128 stands for zero in the data rows.
Here is a table of points, one per row:
tensor([135, 115, 133, 140, 131, 212, 127, 92, 134, 112, 134, 110, 131,
        101, 138, 145, 122, 224, 127, 135, 123, 102, 112, 148, 131, 160,
        130, 182, 136, 95, 139, 143])
tensor([105, 153, 107, 67, 109, 167, 127, 127, 129, 114, 100, 114, 132,
        187, 109, 131, 126, 144, 130, 105, 135, 141, 132, 157, 123, 100,
        134, 231, 117, 148, 127, 76])
tensor([79, 118, 136, 119, 106, 116, 120, 110, 88, 116, 89, 104, 151,
        125, 177, 113, 140, 121, 144, 127, 72, 113, 151, 135, 142, 107,
        222, 117, 147, 137, 205, 120])
tensor([137, 107, 129, 113, 116, 116, 127, 198, 132, 157, 118, 115, 143,
        79, 130, 211, 111, 175, 130, 169, 123, 123, 118, 125, 135, 134,
        128, 130, 137, 72, 133, 162])
tensor([110, 108, 115, 182, 121, 128, 123, 103, 121, 87, 118, 141, 125,
        169, 128, 223, 117, 160, 131, 122, 127, 118, 136, 99, 121, 168,
        114, 131, 134, 102, 130, 106])
tensor([105, 131, 122, 113, 110, 121, 189, 109, 99, 123, 163, 126, 180,
        148, 146, 111, 181, 159, 180, 140, 154, 135, 120, 132, 125, 122,
        96, 105, 82, 127, 149, 125])
tensor([120, 139, 108, 104, 135, 140, 120, 166, 112, 141, 124, 172, 112,
        115, 135, 130, 143, 163, 130, 75, 122, 164, 137, 130, 113, 146,
        126, 65, 120, 103, 141, 155])
tensor([119, 127, 132, 125, 144, 138, 135, 134, 118, 121, 152, 121, 114,
        114, 122, 114, 123, 130, 125, 138, 127, 133, 144, 122, 121, 126,
        143, 132, 118, 128, 119, 117])
tensor([105, 180, 103, 160, 113, 157, 112, 131, 127, 131, 109, 154, 119,
        150, 123, 57, 113, 140, 118, 114, 125, 79, 121, 66, 125, 171,
        127, 122, 130, 149, 119, 207])
tensor([157, 149, 86, 87, 122, 111, 147, 130, 112, 106, 104, 116, 121,
        108, 119, 122, 142, 116, 124, 99, 105, 107, 112, 106, 111, 106,
        128, 112, 133, 113, 117, 100])
tensor([138, 127, 120, 118, 129, 191, 147, 117, 133, 132, 129, 123, 132,
        171, 127, 133, 103, 118, 132, 137, 132, 149, 152, 91, 135, 138,
        121, 89, 100, 153, 130, 110])
tensor([105, 143, 114, 176, 128, 163, 127, 172, 117, 119, 129, 108, 128,
        120, 123, 132, 129, 82, 121, 188, 112, 118, 131, 84, 93, 177,
        123, 125, 119, 121, 131, 102])
tensor([127, 115, 139, 102, 141, 148, 122, 129, 116, 143, 116, 124, 125,
        111, 144, 131, 112, 78, 118, 104, 133, 112, 96, 121, 123, 119,
        110, 144, 136, 128, 120, 131])
tensor([113, 100, 123, 113, 139, 139, 122, 121, 107, 152, 129, 121, 108,
        129, 121, 121, 136, 108, 115, 119, 121, 130, 121, 122, 121, 128,
        133, 117, 112, 117, 130, 140])
tensor([106, 90, 121, 147, 119, 106, 109, 139, 108, 113, 111, 135, 116,
        127, 109, 137, 109, 132, 113, 124, 107, 114, 119, 132, 111, 101,
        110, 134, 109, 130, 111, 134])
tensor([167, 152, 151, 127, 203, 132, 94, 134, 115, 114, 144, 131, 185,
        137, 127, 123, 123, 133, 85, 128, 101, 123, 107, 113, 223, 127,
        116, 131, 87, 136, 145, 122])
tensor([115, 128, 138, 140, 127, 128, 123, 126, 129, 113, 137, 130, 155,
        137, 156, 136, 125, 142, 132, 132, 119, 124, 118, 133, 126, 123,
        89, 100, 104, 138, 151, 122])
tensor([132, 119, 118, 119, 151, 113, 145, 110, 106, 129, 126, 105, 115,
        127, 117, 123, 146, 119, 132, 132, 133, 157, 108, 124, 133, 142,
        136, 179, 137, 112, 93, 161])
tensor([139, 131, 118, 144, 119, 124, 110, 109, 146, 125, 133, 94, 103,
        117, 95, 119, 95, 126, 102, 117, 131, 128, 132, 137, 108, 107,
        117, 107, 106, 116, 110, 115])
tensor([119, 135, 128, 128, 104, 137, 114, 126, 83, 126, 105, 118, 127,
        100, 147, 137, 118, 108, 140, 107, 120, 121, 84, 124, 128, 106,
        105, 124, 154, 135, 108, 124])
tensor([102, 133, 106, 152, 159, 111, 136, 118, 142, 117, 148, 111, 101,
        119, 162, 124, 115, 122, 103, 130, 167, 133, 120, 138, 154, 124,
        158, 143, 125, 112, 118, 128])
tensor([137, 95, 137, 171, 122, 145, 124, 140, 137, 145, 136, 227, 129,
        124, 150, 160, 116, 101, 118, 124, 138, 140, 122, 125, 127, 122,
        132, 173, 153, 159, 137, 72])
tensor([117, 112, 145, 129, 135, 119, 99, 115, 118, 120, 125, 122, 127,
        126, 134, 138, 125, 113, 97, 106, 99, 109, 171, 136, 109, 112,
        128, 127, 97, 121, 147, 117])
tensor([133, 122, 127, 130, 114, 118, 107, 156, 123, 153, 129, 158, 122,
        103, 115, 119, 136, 107, 119, 144, 111, 156, 113, 138, 137, 131,
        101, 121, 117, 137, 116, 107])
tensor([146, 138, 113, 110, 103, 132, 106, 119, 84, 135, 228, 126, 140,
        137, 153, 125, 116, 124, 117, 127, 99, 143, 203, 130, 156, 139,
        103, 127, 209, 132, 104, 129])
tensor([148, 124, 98, 106, 134, 137, 131, 122, 141, 229, 136, 126, 127,
        117, 127, 167, 134, 123, 138, 117, 150, 109, 170, 134, 140, 116,
        117, 132, 109, 163, 163, 144])
tensor([139, 119, 104, 114, 126, 128, 149, 120, 106, 121, 134, 120, 112,
        113, 142, 125, 158, 125, 131, 132, 127, 107, 85, 114, 126, 107,
        145, 119, 127, 121, 113, 106])
tensor([116, 85, 121, 185, 115, 89, 136, 195, 132, 162, 119, 83, 132,
        226, 122, 119, 124, 135, 130, 100, 119, 110, 121, 126, 136, 142,
        127, 145, 136, 170, 106, 126])
tensor([126, 123, 155, 142, 148, 142, 124, 217, 133, 84, 121, 125, 107,
        138, 142, 109, 125, 150, 120, 103, 133, 156, 106, 149, 117, 105,
        141, 98, 148, 145, 135, 146])
tensor([115, 121, 129, 111, 125, 136, 118, 165, 127, 129, 135, 170, 121,
        188, 122, 89, 132, 140, 122, 147, 136, 174, 128, 125, 118, 93,
        125, 159, 115, 73, 136, 128])
tensor([117, 127, 150, 101, 89, 138, 120, 124, 223, 139, 214, 131, 140,
        139, 120, 130, 135, 125, 158, 128, 83, 130, 89, 123, 123, 140,
        202, 118, 116, 129, 117, 124])
tensor([133, 118, 134, 117, 141, 99, 105, 115, 122, 150, 131, 150, 100,
        122, 154, 114, 106, 162, 105, 146, 128, 106, 139, 130, 113, 119,
        152, 141, 130, 154, 139, 132])
tensor([125, 196, 138, 106, 201, 104, 133, 114, 122, 146, 136, 77, 108,
        173, 139, 176, 127, 116, 118, 152, 155, 163, 100, 150, 102, 166,
        146, 100, 164, 128, 126, 96])
tensor([143, 132, 166, 112, 102, 113, 127, 103, 121, 109, 106, 130, 128,
        153, 106, 114, 123, 157, 122, 131, 124, 107, 136, 110, 125, 125,
        118, 116, 133, 110, 130, 113])
tensor([109, 145, 106, 114, 119, 127, 121, 136, 113, 139, 115, 150, 107,
        117, 118, 79, 119, 131, 120, 138, 119, 82, 123, 232, 124, 224,
        116, 142, 110, 95, 116, 103])
tensor([112, 127, 166, 124, 131, 125, 124, 120, 100, 126, 126, 122, 120,
        116, 145, 133, 132, 114, 141, 134, 123, 99, 129, 118, 124, 112,
        96, 150, 111, 137, 125, 122])
tensor([110, 115, 130, 142, 156, 125, 77, 119, 123, 122, 146, 128, 154,
        122, 164, 124, 244, 115, 110, 128, 140, 118, 86, 122, 106, 129,
        117, 136, 162, 131, 125, 130])
tensor([117, 175, 133, 163, 140, 113, 140, 111, 123, 113, 113, 197, 142,
        125, 113, 161, 122, 102, 183, 78, 129, 167, 128, 137, 139, 109,
        158, 149, 131, 100, 100, 170])
tensor([125, 127, 119, 137, 126, 108, 99, 112, 165, 100, 136, 107, 117,
        108, 118, 112, 96, 117, 109, 109, 137, 113, 130, 115, 134, 112,
        139, 112, 158, 108, 136, 103])
tensor([112, 143, 133, 105, 154, 99, 120, 110, 150, 120, 132, 151, 121,
        113, 106, 147, 136, 200, 104, 154, 137, 103, 131, 107, 105, 101,
        153, 120, 139, 212, 110, 136])
tensor([102, 118, 104, 132, 104, 147, 111, 68, 117, 64, 112, 128, 118,
        116, 114, 142, 111, 110, 112, 159, 105, 212, 119, 139, 119, 140,
        104, 125, 111, 176, 120, 177])
tensor([138, 88, 130, 123, 163, 157, 146, 113, 155, 113, 135, 162, 146,
        144, 130, 118, 115, 98, 130, 130, 122, 105, 112, 219, 125, 143,
        117, 100, 145, 179, 129, 153])
tensor([207, 125, 125, 197, 118, 102, 141, 112, 103, 116, 160, 111, 140,
        129, 115, 115, 140, 129, 129, 134, 138, 133, 139, 146, 100, 136,
        154, 127, 89, 120, 163, 134])
tensor([127, 107, 120, 126, 167, 125, 175, 139, 111, 135, 148, 126, 231,
        125, 140, 118, 94, 128, 99, 116, 118, 135, 155, 129, 113, 130,
        173, 131, 148, 96, 82, 142])
tensor([101, 143, 84, 137, 123, 107, 96, 128, 169, 124, 98, 111, 199,
        104, 116, 120, 111, 110, 148, 125, 201, 128, 112, 126, 192, 142,
        130, 132, 128, 130, 173, 122])
tensor([123, 122, 128, 102, 92, 118, 110, 161, 115, 142, 109, 81, 128,
        121, 120, 155, 120, 157, 125, 81, 111, 182, 122, 146, 129, 181,
        119, 128, 114, 188, 123, 144])
tensor([79, 77, 132, 128, 137, 125, 135, 118, 157, 127, 126, 126, 148,
        106, 83, 121, 131, 132, 164, 124, 125, 108, 117, 137, 121, 106,
        124, 90, 130, 117, 97, 109])
tensor([105, 116, 233, 112, 115, 123, 105, 125, 106, 117, 181, 111, 104,
        117, 94, 130, 122, 97, 142, 103, 171, 125, 123, 111, 156, 137,
        137, 133, 85, 109, 139, 134])
tensor([131, 102, 90, 121, 149, 158, 100, 116, 139, 152, 139, 136, 113,
        154, 130, 113, 146, 139, 125, 144, 152, 156, 130, 102, 126, 108,
        133, 132, 147, 105, 148, 164])
tensor([188, 132, 133, 128, 165, 125, 103, 129, 196, 120, 85, 117, 93,
        131, 219, 125, 134, 117, 198, 127, 81, 139, 148, 121, 142, 135,
        134, 135, 86, 114, 127, 130])
tensor([101, 142, 135, 108, 128, 136, 101, 138, 123, 123, 124, 131, 133,
        127, 128, 124, 108, 125, 146, 122, 133, 122, 158, 121, 143, 127,
        114, 116, 142, 122, 125, 116])
tensor([97, 110, 120, 113, 160, 117, 226, 125, 141, 124, 146, 132, 93,
        124, 132, 120, 77, 115, 128, 121, 128, 123, 102, 107, 136, 120,
        89, 127, 165, 119, 228, 134])
tensor([110, 196, 133, 199, 109, 179, 120, 109, 126, 198, 117, 95, 122,
        148, 121, 140, 127, 142, 114, 124, 116, 113, 114, 181, 140, 46,
        112, 99, 128, 110, 111, 140])
tensor([110, 152, 127, 97, 113, 75, 136, 113, 129, 142, 113, 145, 129,
        163, 120, 165, 130, 86, 127, 172, 111, 84, 131, 120, 123, 146,
        129, 139, 114, 121, 107, 206])
tensor([155, 129, 145, 124, 122, 125, 140, 122, 118, 119, 127, 114, 118,
        113, 116, 123, 110, 129, 132, 104, 116, 119, 106, 110, 117, 111,
        108, 122, 128, 133, 110, 121])
tensor([112, 125, 120, 155, 128, 122, 141, 129, 130, 179, 124, 107, 137,
        66, 122, 93, 125, 148, 137, 139, 119, 181, 125, 92, 117, 141,
        125, 175, 112, 162, 114, 111])
tensor([109, 112, 161, 135, 128, 111, 190, 120, 133, 118, 108, 129, 81,
        119, 147, 109, 158, 151, 121, 149, 135, 132, 163, 124, 240, 130,
        136, 112, 142, 129, 69, 115])
tensor([134, 119, 163, 133, 179, 137, 123, 135, 154, 129, 90, 127, 125,
        127, 55, 122, 196, 127, 159, 140, 129, 138, 205, 138, 128, 136,
        103, 131, 181, 129, 152, 133])
Along one direction, these points spread out more than along any other. How many in every 100 of the points above lie lower along it than each point below? Round to a whole number. More than half of the points above lie lower than the first one.
tensor([170, 129, 167, 109, 84, 137, 139, 127, 129, 119, 86, 134, 150,
        122, 143, 125, 140, 117, 72, 117, 223, 130, 139, 125, 114, 139,
        178, 109, 136, 131, 139, 133]) 29
tensor([119, 172, 114, 117, 121, 126, 117, 133, 125, 133, 133, 188, 123,
        126, 121, 153, 135, 143, 137, 112, 136, 108, 121, 107, 130, 161,
        124, 105, 119, 130, 119, 82]) 69
tensor([136, 200, 132, 150, 131, 115, 160, 182, 142, 84, 184, 122, 113,
        96, 131, 135, 139, 129, 140, 109, 140, 105, 160, 151, 106, 109,
        114, 179, 124, 162, 152, 162]) 48
tensor([132, 132, 146, 110, 131, 145, 133, 131, 115, 142, 115, 127, 121,
        127, 123, 113, 110, 127, 125, 138, 114, 123, 107, 103, 110, 128,
        123, 122, 119, 125, 116, 116]) 72
tensor([203, 126, 96, 121, 118, 137, 149, 118, 123, 119, 120, 138, 128,
        136, 134, 127, 113, 128, 144, 118, 146, 125, 121, 128, 144, 125,
        131, 128, 133, 142, 102, 130]) 57
tensor([106, 104, 136, 129, 93, 124, 136, 118, 157, 125, 137, 113, 117,
        123, 215, 122, 133, 117, 141, 122, 197, 124, 170, 132, 96, 125,
        102, 114, 120, 122, 97, 126]) 31
tensor([130, 135, 129, 153, 127, 184, 182, 137, 127, 132, 114, 133, 113,
        105, 100, 153, 165, 96, 115, 123, 114, 122, 158, 128, 130, 141,
        188, 119, 116, 139, 131, 112]) 34
tensor([143, 99, 50, 110, 135, 94, 113, 117, 123, 97, 145, 109, 109,
        112, 93, 119, 139, 112, 130, 94, 124, 103, 154, 114, 137, 104,
        135, 110, 106, 105, 123, 101]) 31
tensor([137, 147, 98, 105, 99, 141, 116, 179, 133, 94, 125, 129, 132,
        130, 120, 137, 120, 111, 130, 239, 136, 136, 133, 150, 140, 83,
        128, 116, 120, 131, 119, 132]) 69
tensor([170, 118, 117, 132, 103, 112, 153, 131, 138, 124, 127, 136, 138,
        141, 123, 136, 177, 137, 99, 122, 120, 122, 101, 129, 149, 130,
        102, 131, 116, 134, 145, 130]) 47
tensor([181, 121, 137, 144, 108, 118, 101, 117, 88, 138, 140, 124, 111,
        136, 103, 108, 107, 135, 228, 152, 150, 123, 97, 132, 134, 136,
        156, 120, 189, 139, 156, 121]) 29
tensor([118, 157, 137, 155, 112, 64, 133, 99, 126, 170, 114, 173, 119,
        132, 129, 104, 114, 149, 99, 153, 108, 187, 122, 144, 112, 129,
        125, 123, 114, 113, 144, 99]) 72
tensor([135, 89, 114, 125, 122, 129, 108, 120, 139, 130, 128, 126, 95,
        132, 109, 130, 135, 119, 102, 118, 131, 136, 115, 136, 127, 136,
        125, 135, 123, 105, 137, 158]) 76
tensor([139, 127, 151, 121, 179, 115, 124, 119, 138, 123, 104, 120, 179,
        119, 129, 100, 101, 136, 162, 128, 141, 121, 155, 118, 74, 122,
        106, 125, 120, 121, 100, 113]) 31
tensor([156, 106, 159, 111, 118, 138, 127, 125, 114, 141, 109, 133, 133,
        131, 119, 131, 106, 112, 120, 160, 122, 119, 130, 132, 119, 122,
        129, 138, 122, 125, 126, 147]) 69
tensor([151, 150, 155, 115, 81, 111, 149, 109, 200, 122, 114, 107, 156,
        120, 129, 110, 149, 109, 97, 111, 84, 136, 131, 112, 119, 134,
        85, 135, 190, 97, 144, 122]) 26
